In the data rows, zero lies at 4.5, halfway between 4 and 5.
Every row has a hidden score from 0 to 40. What is each row's score? 20 is about the middle. The score is a weighted sum of the row's numbers plus the product of two more (or one squared), each taken from its middle value.
[4 5 4 5 5 4 2 5 5 4 4 4 4 4 3 3 4 4 5 5 4 5 4 4] -> 14
[4 4 5 6 4 5 5 7 5 5 7 6 5 5 4 7 4 5 5 4 6 4 5 5] -> 21
[2 2 3 6 5 5 4 4 7 5 4 4 3 6 2 7 4 5 2 4 6 5 5 1] -> 19
[5 4 4 5 5 5 4 4 4 6 6 4 5 5 4 7 3 5 4 4 4 3 5 4] -> 15
[6 6 7 5 3 1 4 6 5 7 5 7 7 1 6 2 4 6 5 3 5 5 6 5] -> 23
[4 4 5 5 4 4 5 4 7 5 6 5 4 5 4 7 4 5 4 3 4 4 5 3] -> 20
[5 5 6 6 4 0 4 7 5 7 6 6 7 0 6 2 4 6 4 2 4 4 5 6] -> 22
[2 2 2 7 4 5 2 4 6 6 5 5 2 6 2 6 3 3 3 5 6 3 5 1] -> 9
[5 6 7 6 2 0 7 7 7 6 5 6 6 1 6 2 3 6 4 3 7 5 6 5] -> 34
[2 2 3 6 6 5 2 3 5 7 5 4 3 5 3 5 3 3 2 5 5 3 5 2] -> 10
[6 6 5 5 6 6 4 4 7 7 6 7 5 5 4 6 3 5 6 3 5 4 6 5] -> 14
[5 6 7 6 3 0 5 6 6 5 6 7 6 0 4 2 5 6 6 3 5 5 7 6] -> 10
[3 2 2 6 5 5 5 4 6 4 4 4 3 5 2 6 4 4 2 5 7 6 5 2] -> 16
[2 2 3 6 5 5 4 4 4 4 4 6 2 6 2 7 5 3 2 6 5 3 4 3] -> 25
[3 2 3 4 5 5 4 4 5 4 5 5 4 6 2 7 7 5 2 5 5 5 4 1] -> 18
[5 5 5 5 5 5 6 6 4 5 7 5 5 4 4 5 4 6 4 4 6 4 6 5] -> 18
[2 2 3 4 5 5 5 4 6 5 4 4 3 6 2 6 4 4 2 4 5 5 4 3] -> 22
[2 2 2 5 5 6 3 6 4 4 4 4 3 5 2 6 4 3 3 6 5 4 5 1] -> 18
[4 6 4 5 4 4 4 5 5 6 7 6 5 4 4 7 3 5 5 3 6 4 6 4] -> 14
[5 7 6 6 1 2 6 7 7 7 4 7 6 2 4 4 4 5 5 4 5 6 5 6] -> 29
[3 2 4 4 5 4 2 5 5 4 5 4 2 5 2 5 3 2 3 4 5 4 4 4] -> 21
[3 2 2 5 5 6 4 4 6 4 4 4 4 5 2 4 5 3 2 5 5 4 5 2] -> 19
[3 2 3 5 5 4 3 2 4 4 4 4 2 4 2 4 5 4 3 3 6 4 5 2] -> 4
[6 7 5 2 5 6 5 3 2 2 4 2 3 5 7 4 6 3 6 7 2 3 3 6] -> 22
[4 4 5 5 4 4 4 4 4 4 5 3 5 4 4 3 2 4 5 5 5 8 6 5] -> 15
[5 7 5 1 4 7 6 2 2 3 4 3 5 6 6 7 5 3 6 7 1 3 2 6] -> 29
[6 6 5 2 5 4 7 2 2 2 5 3 4 5 6 5 5 3 5 6 2 4 2 6] -> 23
[5 5 4 0 3 5 3 3 2 2 4 3 4 6 7 4 5 3 5 7 3 4 4 5] -> 30
[5 5 4 2 4 5 2 2 2 3 5 2 4 5 7 4 4 3 4 7 3 4 2 7] -> 27
[6 4 4 2 5 6 6 2 2 2 5 2 5 4 6 3 5 4 5 7 2 3 3 5] -> 20
[5 5 6 6 4 3 2 5 4 4 4 4 4 3 3 4 2 5 4 3 4 7 5 4] -> 16
[5 4 5 2 5 4 4 4 2 3 4 2 4 6 6 5 4 3 5 7 1 6 3 5] -> 25
[8 7 7 5 5 2 5 7 6 6 6 7 8 3 7 6 6 8 8 3 5 4 7 8] -> 14
[8 7 8 5 4 3 4 6 7 7 5 6 7 2 7 5 6 8 7 3 5 6 7 7] -> 20
[8 7 8 6 4 3 6 7 7 6 5 7 8 3 7 3 4 8 7 2 6 5 7 7] -> 23
[5 3 4 3 6 7 5 2 2 3 4 3 4 5 6 5 5 3 5 6 3 5 2 4] -> 19
[4 5 3 5 6 6 4 3 3 4 4 3 4 6 3 5 5 3 4 6 4 5 2 5] -> 19
[4 4 4 3 4 7 5 2 2 2 4 3 3 4 5 7 4 3 5 6 4 5 2 4] -> 22
[4 3 3 2 4 6 5 3 3 4 4 2 3 5 5 4 5 3 5 7 5 4 3 5] -> 20
[6 7 6 4 3 1 4 7 7 7 5 7 7 0 5 2 4 6 6 3 5 5 7 6] -> 22
[5 6 6 6 5 5 7 7 6 7 7 6 5 5 6 3 5 5 4 4 5 4 5 5] -> 30
[5 4 4 4 5 4 6 4 7 6 6 5 5 4 4 7 6 6 6 3 5 4 7 6] -> 10
[6 6 6 6 3 2 4 7 7 7 4 7 6 2 6 2 4 7 5 3 6 6 6 6] -> 28
[6 7 5 5 4 2 2 5 6 7 4 6 7 1 6 2 3 6 6 2 4 5 6 6] -> 20
[5 4 5 5 5 6 7 4 6 7 8 5 4 6 4 4 3 6 5 3 5 4 5 5] -> 15
[3 4 5 5 4 3 5 4 3 7 7 4 6 6 4 3 4 4 5 3 5 4 6 4] -> 7
[4 6 5 7 4 2 4 7 6 7 5 7 6 2 4 2 4 5 5 3 6 5 6 5] -> 14
[2 2 2 5 5 4 4 5 7 4 4 4 3 6 2 6 5 2 2 4 4 5 4 1] -> 24
[2 3 2 5 5 5 4 5 4 6 4 4 4 6 2 5 4 4 2 4 5 5 4 1] -> 24
[5 4 5 5 6 6 7 4 7 4 6 7 4 5 3 6 3 4 5 4 5 5 5 3] -> 17
[5 4 5 5 3 0 6 6 6 6 4 7 5 1 6 2 5 6 5 3 6 5 6 6] -> 20
[2 2 2 5 4 6 5 4 5 4 5 6 3 5 2 4 4 4 2 4 6 2 3 2] -> 21
[2 2 3 6 5 6 4 5 4 4 4 5 3 5 2 5 6 3 2 4 6 6 5 3] -> 20
[2 7 9 0 0 9 2 5 2 6 4 3 0 0 5 7 7 0 9 8 0 7 0 0] -> 31
[7 7 4 1 6 5 4 4 2 2 4 2 4 4 6 3 5 4 7 7 3 5 3 6] -> 20
[5 4 4 1 4 5 5 4 2 2 4 3 5 5 6 4 5 4 6 8 3 4 3 7] -> 34
[6 6 5 2 4 4 5 4 2 3 5 3 4 4 6 4 6 4 6 7 3 4 3 6] -> 21
[4 5 5 4 2 2 2 5 4 4 5 4 5 5 7 3 1 5 5 5 4 8 5 4] -> 31
[5 6 4 1 5 5 4 3 2 2 4 2 5 5 7 5 5 5 6 6 1 4 3 5] -> 25
[4 4 5 5 4 5 7 4 3 4 1 4 4 3 4 4 5 5 5 4 4 4 4 5] -> 20
[6 7 6 5 7 5 6 6 4 6 5 5 5 6 5 7 2 5 5 3 5 4 5 5] -> 20
[5 5 5 5 5 5 4 4 6 7 7 4 5 6 4 6 4 4 5 3 6 3 6 6] -> 9
[6 5 6 6 4 1 5 6 7 5 4 7 6 2 6 2 7 7 6 3 5 6 6 6] -> 16
[5 6 5 4 4 4 7 7 6 6 7 6 5 2 3 5 6 6 5 3 5 4 5 5] -> 20
[2 2 4 6 6 6 2 6 6 6 5 5 3 6 2 7 4 4 3 4 6 4 4 2] -> 14
[5 4 6 6 3 4 7 4 7 4 8 4 5 5 3 7 4 4 5 3 6 3 7 4] -> 7
[2 2 3 5 5 4 4 4 5 4 4 6 3 5 2 7 4 3 2 4 6 3 4 2] -> 17
[5 4 4 2 4 6 2 2 2 3 5 4 4 3 6 6 4 3 5 7 2 3 1 5] -> 28
[6 5 4 5 4 3 4 5 4 6 6 4 4 3 4 3 3 5 5 4 4 9 5 5] -> 18
[6 6 4 2 4 5 6 4 2 2 4 3 4 5 6 4 4 4 6 6 2 5 3 5] -> 28
[6 5 4 0 4 5 4 2 3 2 4 4 4 6 6 4 3 3 6 7 2 4 3 5] -> 29
[4 6 5 5 3 5 3 5 4 6 4 5 5 3 4 3 1 4 5 5 5 7 5 5] -> 24
[8 7 1 8 7 4 2 2 2 7 4 2 8 5 7 7 1 1 0 8 6 3 5 9] -> 26
[3 2 5 5 4 3 3 4 4 5 4 4 4 5 4 4 2 5 5 4 5 7 5 5] -> 15
[4 4 3 4 3 4 6 4 4 5 5 5 5 5 4 3 5 4 5 4 4 5 4 5] -> 22
[7 7 8 6 5 3 5 7 5 7 5 7 8 4 7 3 5 7 7 2 5 5 9 8] -> 16
[5 4 5 5 5 4 7 4 4 4 5 6 4 4 6 6 4 5 6 5 5 4 6 5] -> 15
[4 5 5 6 4 5 4 6 4 5 0 4 4 6 6 4 6 4 5 5 5 4 5 5] -> 26
[4 4 4 4 4 5 4 2 3 4 4 4 4 7 6 5 4 3 5 6 3 4 2 3] -> 18
[2 3 3 2 5 7 6 2 4 4 4 2 3 7 5 4 5 3 4 6 4 5 3 4] -> 24
[4 4 4 4 5 5 4 4 3 2 5 2 3 5 5 4 7 3 3 6 4 4 4 4] -> 19
[1 2 3 6 6 5 7 5 6 4 6 4 3 5 2 7 5 4 3 3 5 4 5 3] -> 12
[5 5 4 2 3 5 2 3 2 2 4 2 4 4 6 4 5 4 5 6 2 4 3 5] -> 24
[5 5 5 2 4 5 5 2 2 2 4 2 3 5 6 2 6 3 5 6 2 5 2 5] -> 22
[8 7 8 7 4 3 6 7 6 7 5 7 7 2 7 3 3 7 7 3 6 5 8 8] -> 18
[5 6 4 6 5 5 6 6 6 6 4 6 6 6 5 6 9 5 6 4 6 0 6 4] -> 14
[4 5 5 5 7 5 4 6 7 4 5 5 5 4 6 6 5 6 5 3 6 4 6 5] -> 19
[5 6 4 5 5 5 3 5 6 4 4 6 6 4 4 4 5 6 4 3 5 3 5 5] -> 21
[6 6 5 2 6 5 6 2 2 2 5 3 4 4 7 4 5 3 5 7 2 5 3 5] -> 21
[5 5 3 2 5 5 5 2 2 2 4 3 4 4 7 5 5 3 4 8 3 5 2 5] -> 27
[5 5 4 2 6 4 5 3 2 2 4 2 4 6 6 4 5 4 6 7 2 5 3 5] -> 17
[4 5 5 4 4 4 2 5 5 4 4 4 4 5 4 4 0 5 4 4 4 7 4 5] -> 28
[5 5 3 2 6 4 4 3 2 2 4 2 4 6 6 5 6 4 7 7 2 4 3 5] -> 13
[6 6 4 2 5 5 6 4 2 2 3 2 4 6 5 4 6 4 6 7 3 5 2 6] -> 25
[8 7 8 6 5 2 7 7 7 7 5 7 8 3 7 2 5 8 6 1 6 4 6 9] -> 22
[5 7 6 9 4 3 5 7 7 7 5 7 7 2 5 4 5 7 5 0 9 4 6 5] -> 19
[5 6 6 9 5 3 5 7 7 7 5 7 7 3 4 4 4 7 5 0 8 4 8 5] -> 10
[3 2 4 7 5 5 3 6 7 7 5 6 3 4 2 4 4 4 2 2 7 5 5 2] -> 19
[5 4 4 3 4 5 6 2 2 2 4 2 3 5 5 6 5 3 4 7 3 5 3 4] -> 21
[5 2 6 0 9 6 3 4 7 7 0 7 8 7 3 2 9 2 7 2 0 7 1 5] -> 23
[5 4 3 3 5 5 6 3 2 2 5 2 4 6 6 4 6 4 5 5 2 5 3 5] -> 21
[4 6 3 2 4 5 5 3 3 2 5 2 4 5 4 5 6 4 5 7 2 5 2 4] -> 21
[5 4 4 2 4 5 4 2 3 2 5 2 3 5 6 5 4 5 5 6 3 5 3 5] -> 21
[4 4 4 3 4 5 5 2 2 3 4 2 3 6 6 6 4 3 6 6 2 4 2 4] -> 17
[4 6 4 2 5 5 5 3 2 2 5 2 3 6 4 5 6 3 5 6 3 4 2 5] -> 18
[5 4 4 2 4 7 3 2 3 2 4 2 3 6 5 6 5 4 5 6 2 4 3 6] -> 27
[6 6 5 6 3 4 3 4 4 3 2 4 5 4 6 5 7 5 5 4 5 4 6 4] -> 20
[9 7 7 6 3 3 4 7 7 6 5 6 8 4 7 4 3 7 8 2 5 4 6 8] -> 22
[8 7 8 7 3 3 4 7 7 7 6 7 8 2 7 3 4 8 7 2 6 4 6 8] -> 19
[5 5 6 7 7 4 3 6 7 5 6 6 5 4 5 7 5 5 6 2 6 3 5 7] -> 10
[4 5 6 6 6 6 7 6 7 6 5 6 5 4 4 6 5 5 5 3 5 3 6 5] -> 17
[6 7 6 7 4 3 6 7 7 5 6 6 7 1 6 2 4 7 6 2 7 6 6 6] -> 20
[5 5 5 6 4 3 2 6 4 3 5 4 4 3 4 2 3 4 4 4 4 7 4 6] -> 25
[6 6 4 2 5 5 4 4 3 3 4 2 5 5 7 3 6 4 6 7 2 5 3 6] -> 25
[4 2 3 4 5 5 3 4 3 4 4 2 2 5 3 4 5 4 3 6 4 5 3 4] -> 19
[6 7 4 3 5 4 4 2 2 3 4 2 5 5 6 7 5 3 6 6 3 5 4 5] -> 13
[6 4 3 4 3 5 7 4 4 4 3 3 3 5 3 4 5 4 4 4 4 4 4 4] -> 25
[5 4 4 4 4 4 4 5 4 4 4 4 5 3 4 3 1 6 5 4 4 9 5 5] -> 26
[6 5 5 3 4 4 4 2 2 3 4 2 4 6 6 3 6 3 6 7 2 4 3 5] -> 14
[7 4 5 1 4 6 7 4 2 2 4 4 4 4 5 4 5 4 6 7 3 4 3 4] -> 27
[7 7 7 6 4 1 7 7 5 7 4 6 7 3 7 5 4 8 7 3 5 4 7 7] -> 18
[9 7 7 5 3 3 4 7 4 4 5 7 8 3 7 3 5 7 9 3 7 4 7 9] -> 23
[4 4 5 6 4 4 7 4 4 4 0 5 6 4 5 7 6 5 6 3 4 4 4 6] -> 20
[8 7 8 5 5 1 7 7 5 7 4 6 8 4 7 3 5 8 7 3 5 5 7 8] -> 18
[4 3 4 3 5 5 6 3 3 2 4 2 4 5 4 4 4 3 4 7 3 5 2 5] -> 25
[4 4 2 3 4 5 4 2 3 3 5 3 3 5 4 5 5 2 4 7 4 5 4 3] -> 16
[4 4 3 2 6 5 4 4 3 2 5 3 4 6 4 5 5 4 5 5 4 4 3 4] -> 17
[5 7 6 5 4 4 6 7 4 6 4 5 7 3 6 4 6 5 6 4 5 4 5 5] -> 25
[4 3 3 8 5 5 6 5 7 7 4 7 6 5 2 4 3 6 3 2 7 4 6 3] -> 15
[3 2 5 6 5 6 2 6 7 7 6 4 4 5 2 6 4 5 2 3 7 4 6 3] -> 18
[5 5 4 3 5 5 4 2 2 3 4 3 4 5 6 7 7 5 6 7 3 5 3 6] -> 17
[5 5 4 4 3 3 4 4 4 3 1 4 5 4 3 4 6 6 5 5 5 4 4 6] -> 22
[9 7 8 6 4 3 7 7 6 5 5 6 8 4 7 3 6 7 7 3 5 5 7 8] -> 21
[6 6 4 3 5 5 3 5 4 5 1 4 5 5 4 2 6 5 5 5 4 4 5 5] -> 23
[3 2 3 6 5 6 4 4 6 6 3 4 3 6 2 5 4 2 3 5 5 4 3 3] -> 17
[5 5 5 6 6 5 5 6 5 5 7 6 4 6 5 6 3 5 5 3 5 5 5 4] -> 17
[4 4 4 3 4 4 2 3 3 3 4 3 3 5 5 4 6 3 5 7 3 3 2 5] -> 18
[4 5 4 5 4 4 2 5 3 4 6 4 4 4 4 3 2 5 5 4 6 7 5 6] -> 20
[5 5 5 4 4 4 5 4 5 4 4 4 5 5 5 3 6 5 4 5 4 5 4 5] -> 24
[6 4 5 4 4 4 2 4 4 5 5 6 4 5 6 5 1 4 5 5 4 7 5 6] -> 31
[5 4 6 5 8 7 4 4 4 6 5 5 6 8 5 7 3 6 4 5 5 2 5 4] -> 13
[5 6 6 5 5 6 6 6 5 5 3 4 5 5 6 4 8 6 5 5 4 0 6 5] -> 27
[5 6 7 9 4 2 5 7 7 7 4 7 8 3 5 6 5 8 4 0 9 6 8 5] -> 23
[4 4 5 8 4 3 4 7 7 7 5 7 6 4 3 4 4 7 5 0 8 5 7 5] -> 11
[5 3 5 5 3 4 4 4 4 4 4 4 4 4 4 3 3 3 5 5 6 8 4 5] -> 21
[5 4 4 2 6 5 7 2 3 3 4 2 3 5 4 4 6 4 6 6 4 4 2 5] -> 11
[5 4 3 2 4 5 4 2 3 3 5 2 4 5 4 6 6 3 5 6 3 4 3 5] -> 18
[5 4 5 5 5 5 2 5 4 4 4 6 4 4 4 3 1 4 4 4 5 7 5 4] -> 25
[4 5 5 5 4 5 2 6 4 3 5 4 4 4 4 4 5 5 4 5 5 6 5 5] -> 22
[3 2 5 4 6 4 3 3 4 4 4 4 5 4 5 4 3 4 5 4 4 5 4 4] -> 11
[3 4 4 6 4 5 2 5 3 6 4 4 5 4 6 7 5 5 5 3 5 6 3 4] -> 20
[5 7 5 5 4 3 5 4 4 4 1 4 6 5 5 5 6 5 6 5 5 4 5 4] -> 15
[3 5 5 6 8 7 7 6 5 5 6 5 5 6 5 7 5 6 5 4 4 2 4 4] -> 15
[5 6 6 5 5 4 7 4 5 5 6 7 6 4 4 7 3 5 6 4 5 4 6 6] -> 20
[5 6 5 6 5 6 7 6 4 5 4 5 4 4 4 5 8 4 5 3 6 0 5 4] -> 14
[5 7 7 6 5 2 3 7 6 7 5 7 7 1 7 2 4 7 5 3 6 7 6 6] -> 25
[3 4 4 5 5 5 2 6 4 4 4 4 5 5 3 5 6 5 4 3 4 5 4 4] -> 18
[5 4 5 5 4 3 3 3 4 4 6 3 5 4 4 3 3 5 4 4 5 7 5 4] -> 11
[2 3 0 2 9 8 7 7 2 7 9 2 7 9 7 7 0 5 7 4 6 1 0 5] -> 21
[5 4 3 4 4 6 4 2 2 2 4 2 3 6 5 5 7 3 5 6 4 4 4 4] -> 13
[5 4 4 3 4 6 4 4 2 2 4 3 4 7 4 4 3 4 4 6 3 3 4 4] -> 26
[4 4 4 3 5 6 5 3 3 2 4 2 3 4 6 5 4 3 4 6 4 3 3 4] -> 23
[9 7 6 5 5 3 4 7 6 7 4 7 7 2 7 4 5 7 7 3 4 4 8 8] -> 22
[8 7 7 5 4 3 4 7 6 6 4 7 7 1 7 5 4 8 8 2 6 3 8 8] -> 17
[6 6 5 5 3 4 6 6 5 4 1 4 6 4 5 7 5 6 5 5 5 3 5 6] -> 27
[7 7 7 7 3 3 7 7 7 6 5 7 9 3 6 4 4 8 7 1 7 4 8 7] -> 19
[3 2 4 8 6 5 3 7 7 7 5 7 5 3 2 4 3 6 3 2 8 4 6 3] -> 12
[5 6 4 5 5 5 7 5 4 6 6 5 5 6 5 6 6 5 6 2 5 2 6 5] -> 14
[5 6 3 4 3 5 7 2 3 4 5 4 5 5 4 3 4 4 5 5 5 5 4 4] -> 16
[4 3 4 5 5 4 3 6 5 4 6 6 4 3 6 4 0 5 5 4 5 7 5 5] -> 26
[3 6 3 2 5 6 5 3 3 2 5 2 4 5 7 4 4 3 5 6 3 5 3 4] -> 29
[5 5 5 5 3 3 6 5 6 4 5 5 5 4 4 4 2 4 5 4 5 7 4 3] -> 22
[5 6 4 5 2 4 3 5 3 4 4 5 4 4 4 2 5 4 4 4 4 5 4 4] -> 25
[4 5 4 3 4 4 6 3 6 4 4 4 4 4 5 2 4 4 3 4 5 4 5 4] -> 32
[4 4 4 5 4 5 4 4 3 4 1 5 5 3 5 2 6 5 5 5 4 3 6 5] -> 18
[7 7 7 4 4 3 7 7 5 7 5 7 7 3 7 3 5 9 7 4 4 4 7 7] -> 24
[4 4 4 5 3 4 2 6 6 4 1 4 6 4 7 4 6 5 4 5 6 2 6 5] -> 35
[8 7 7 6 4 3 7 7 5 7 5 7 9 4 7 3 5 7 6 3 5 4 7 8] -> 25
[4 3 4 3 5 6 4 3 4 3 5 3 3 7 3 5 4 3 5 7 2 5 4 5] -> 28
[4 3 2 4 4 6 4 2 3 3 4 2 3 3 4 4 5 3 4 6 4 3 4 4] -> 15
[3 3 3 5 4 6 3 2 4 3 5 3 3 7 4 4 4 2 4 6 3 5 4 4] -> 18
[3 3 4 5 4 5 4 3 4 4 4 2 3 5 3 7 4 3 3 6 4 4 3 3] -> 15
[5 6 6 6 6 3 4 6 7 7 5 6 5 3 4 4 4 5 5 4 5 3 6 5] -> 11
[5 7 5 5 5 6 7 4 6 5 7 6 5 5 6 7 6 5 5 3 5 3 6 4] -> 23
[4 4 5 2 2 6 6 2 3 2 4 2 5 5 7 5 5 4 4 7 4 3 2 5] -> 31
[7 6 5 6 5 5 4 5 5 6 1 4 5 5 5 5 7 5 5 5 5 3 4 5] -> 19
[8 7 8 5 5 2 6 7 5 6 5 7 8 4 7 2 5 7 6 2 4 5 8 8] -> 23
[8 7 7 7 5 3 3 7 5 6 6 7 7 3 7 3 5 7 6 3 5 3 7 8] -> 17
[4 4 4 5 2 4 7 3 4 4 4 4 5 5 5 2 5 5 6 5 4 4 4 3] -> 16
[5 4 5 5 4 5 5 6 4 5 6 4 4 5 3 3 2 4 5 4 6 6 5 4] -> 17
[4 4 3 4 5 6 5 4 2 2 4 3 3 5 3 7 5 4 4 7 4 4 4 4] -> 24
[3 4 3 3 5 5 4 2 4 2 5 4 3 6 4 4 4 3 3 7 3 5 3 4] -> 24
[3 3 3 3 6 5 4 3 2 3 4 4 5 6 5 3 6 3 4 6 4 5 3 4] -> 18
[4 4 4 3 4 6 4 3 3 2 4 2 3 5 5 5 5 4 4 6 3 3 3 5] -> 23
